128 stands for zero in the data rows.
Here are some points:
array([155, 94, 69, 114, 125, 112, 119, 111])
array([146, 124, 133, 128, 212, 169, 165, 154])
array([149, 169, 163, 134, 113, 141, 130, 129])
array([124, 114, 94, 112, 69, 56, 40, 96])
array([70, 107, 160, 161, 114, 122, 111, 142])
array([79, 126, 190, 146, 126, 113, 105, 132])
array([134, 140, 118, 130, 81, 105, 132, 135])
array([167, 168, 121, 129, 166, 181, 152, 109])
array([197, 191, 176, 159, 133, 133, 92, 57])
array([147, 121, 75, 91, 139, 140, 156, 154])
array([173, 127, 144, 130, 125, 118, 145, 130])
array([143, 113, 139, 168, 180, 184, 150, 167])
array([108, 144, 117, 115, 94, 117, 114, 145])
Then 10 other points, each followed by its number:
array([54, 99, 135, 135, 117, 84, 73, 118]) 0
array([86, 135, 169, 139, 130, 128, 118, 116]) 1
array([124, 100, 113, 135, 126, 155, 165, 163]) 2
array([135, 160, 125, 110, 79, 43, 75, 76]) 3
array([145, 172, 166, 134, 128, 121, 81, 111]) 4
array([117, 136, 165, 143, 85, 121, 93, 122]) 5
array([127, 107, 112, 106, 83, 70, 95, 73]) 6
array([118, 84, 85, 123, 145, 155, 128, 150]) 7
array([131, 151, 124, 111, 127, 110, 139, 132]) 8
array([145, 129, 126, 131, 174, 182, 179, 171]) 9
Which of these numbered points is nearest to each point below, ignoring the 2 directions in which the first points spread most? Its number follows each.
array([145, 166, 147, 165, 133, 142, 137, 122]) > 9
array([103, 90, 102, 119, 154, 171, 176, 202]) > 5
array([126, 120, 115, 84, 107, 129, 147, 106]) > 6
array([170, 141, 109, 124, 130, 116, 102, 141]) > 4
array([134, 101, 127, 154, 179, 202, 203, 151]) > 2
array([72, 121, 154, 147, 119, 115, 129, 140]) > 1
array([183, 182, 178, 99, 90, 94, 60, 93]) > 4
array([93, 83, 138, 144, 127, 161, 160, 174]) > 5
array([149, 173, 150, 108, 101, 118, 129, 100]) > 8
array([142, 145, 79, 103, 95, 34, 62, 117]) > 3
array([137, 107, 148, 109, 153, 146, 156, 183]) > 5
array([83, 138, 178, 167, 124, 91, 72, 82]) > 0
array([89, 104, 157, 149, 134, 96, 65, 120]) > 0
array([107, 101, 93, 125, 159, 142, 114, 120]) > 7
array([135, 120, 114, 141, 195, 177, 157, 135]) > 7
array([133, 100, 65, 86, 119, 122, 188, 185]) > 8
array([80, 141, 185, 120, 141, 117, 119, 104]) > 1
array([113, 138, 128, 137, 147, 117, 184, 153]) > 8
